[[-16  36 -12  -6 -16 -31 -38   7   4 -16  11 -37  -6]
 [-33   4 -21  18  -5 -23 -10   8 -29  -7  -4  49  20]
 [-33  14  -9  13   3  -5  -1   5 -62 -11 -13  21  -7]
 [ -4 -16 -62 -11  -3 -10 -13  14   8  -7  -7  27  26]
 [-26  27 -15 -22 -20 -36 -22  -6   0 -18  19 -32 -17]]
:
[[-37  -6 -16  36 -12  -6 -16 -31 -38   7   4 -16  11]
 [ 49  20 -33   4 -21  18  -5 -23 -10   8 -29  -7  -4]
 [ 21  -7 -33  14  -9  13   3  -5  -1   5 -62 -11 -13]
 [ 27  26  -4 -16 -62 -11  -3 -10 -13  14   8  -7  -7]
 [-32 -17 -26  27 -15 -22 -20 -36 -22  -6   0 -18  19]]

[[-53  36 -19 -12  10 -17  14 -10  -9]
 [  1  14  -9   1   4  -9 -19  -6  23]
 [-56  36 -19 -15  12 -16  16 -10 -14]
 [ 36 -35  23   9 -16  19   6  10 -12]
 [ 67 -32  15  18  -8  11 -34   8  35]]
:
[[-10  -9 -53  36 -19 -12  10 -17  14]
 [ -6  23   1  14  -9   1   4  -9 -19]
 [-10 -14 -56  36 -19 -15  12 -16  16]
 [ 10 -12  36 -35  23   9 -16  19   6]
 [  8  35  67 -32  15  18  -8  11 -34]]

[[-24 -10 -18   4  65  24]
 [ 57  -7   4 -21  14 -14]]
:
[[ 65  24 -24 -10 -18   4]
 [ 14 -14  57  -7   4 -21]]

[[-27  26 -43  25  26  24 -33  54 -12  41  46]
 [  3   6  16   7   8 -13  16 -17  10   7 -13]
 [-14 -29 -25  11   8 -25 -26 -19 -15   3 -20]
 [ -3  24   5  -4   0  26  24  28  21  -5  28]
 [-19  12 -45  10  -2  10 -51  37 -18  23  26]
 [  3  12 -13 -21 -29  25 -27  40 -23   8  28]]
:
[[ 41  46 -27  26 -43  25  26  24 -33  54 -12]
 [  7 -13   3   6  16   7   8 -13  16 -17  10]
 [  3 -20 -14 -29 -25  11   8 -25 -26 -19 -15]
 [ -5  28  -3  24   5  -4   0  26  24  28  21]
 [ 23  26 -19  12 -45  10  -2  10 -51  37 -18]
 [  8  28   3  12 -13 -21 -29  25 -27  40 -23]]

[[ 35 -55  14  15  32 -29   5   5  -5 -24]
 [ 23 -21  -9  18  29 -37   2  12  18   3]
 [ 39 -60  14  36  22 -23  -5  41 -16 -14]]
:
[[ -5 -24  35 -55  14  15  32 -29   5   5]
 [ 18   3  23 -21  -9  18  29 -37   2  12]
 [-16 -14  39 -60  14  36  22 -23  -5  41]]

[[-10 -45   1  23 -10]
 [  4 -16 -17 -45 -64]
 [ -9 -55  -4  25  -4]
 [ -1 -42 -15  16   4]
 [ -3 -30   1  12   3]]
:
[[ 23 -10 -10 -45   1]
 [-45 -64   4 -16 -17]
 [ 25  -4  -9 -55  -4]
 [ 16   4  -1 -42 -15]
 [ 12   3  -3 -30   1]]

[[ -4  31  55   2]
 [ -9  12 -24 -64]
 [ -2 -28 -27 -13]
 [  2 -26   8  11]
 [  1 -10 -54  19]
 [ -9   8  41 -20]
 [ -7 -10 -33 -21]
 [-12  -8 -20 -18]
 [ -8  -1  48  -7]
 [ -4  -3  30  17]
 [  9  -8  19  30]]
:
[[ 55   2  -4  31]
 [-24 -64  -9  12]
 [-27 -13  -2 -28]
 [  8  11   2 -26]
 [-54  19   1 -10]
 [ 41 -20  -9   8]
 [-33 -21  -7 -10]
 [-20 -18 -12  -8]
 [ 48  -7  -8  -1]
 [ 30  17  -4  -3]
 [ 19  30   9  -8]]
---
[[-18 -73 -57 -13]
 [-43 -42  10 -69]
 [-39  66 -56  10]]
:
[[-73 -57]
 [-42  10]]

[[ 10  52   1 -56]
 [ 51  -3 -56   8]
 [ 41 -33 -42 -38]
 [-38  22  26  58]]
:
[[ 52   1]
 [ -3 -56]]

[[-31  40  37   7]
 [-23 -50  12  48]
 [-41 -47 -57 -73]]
:
[[ 40  37]
 [-50  12]]

[[ 29  33 -14   7]
 [-34   7  -8  41]
 [ 10  61  -1  48]]
:
[[ 33 -14]
 [  7  -8]]

[[ 33 -66 -60  24  74]
 [ 20  -1 -26  23  31]]
:
[[-66 -60]
 [ -1 -26]]

[[ 13 -27  16]
 [ 50  62  38]
 [-14  31  -7]
 [  9  29   5]
 [ 31 -40 -11]]
:
[[-27  16]
 [ 62  38]]

[[ 22  45 -70  51 -32]
 [ 23  49 -16  -6  11]]
:
[[ 45 -70]
 [ 49 -16]]
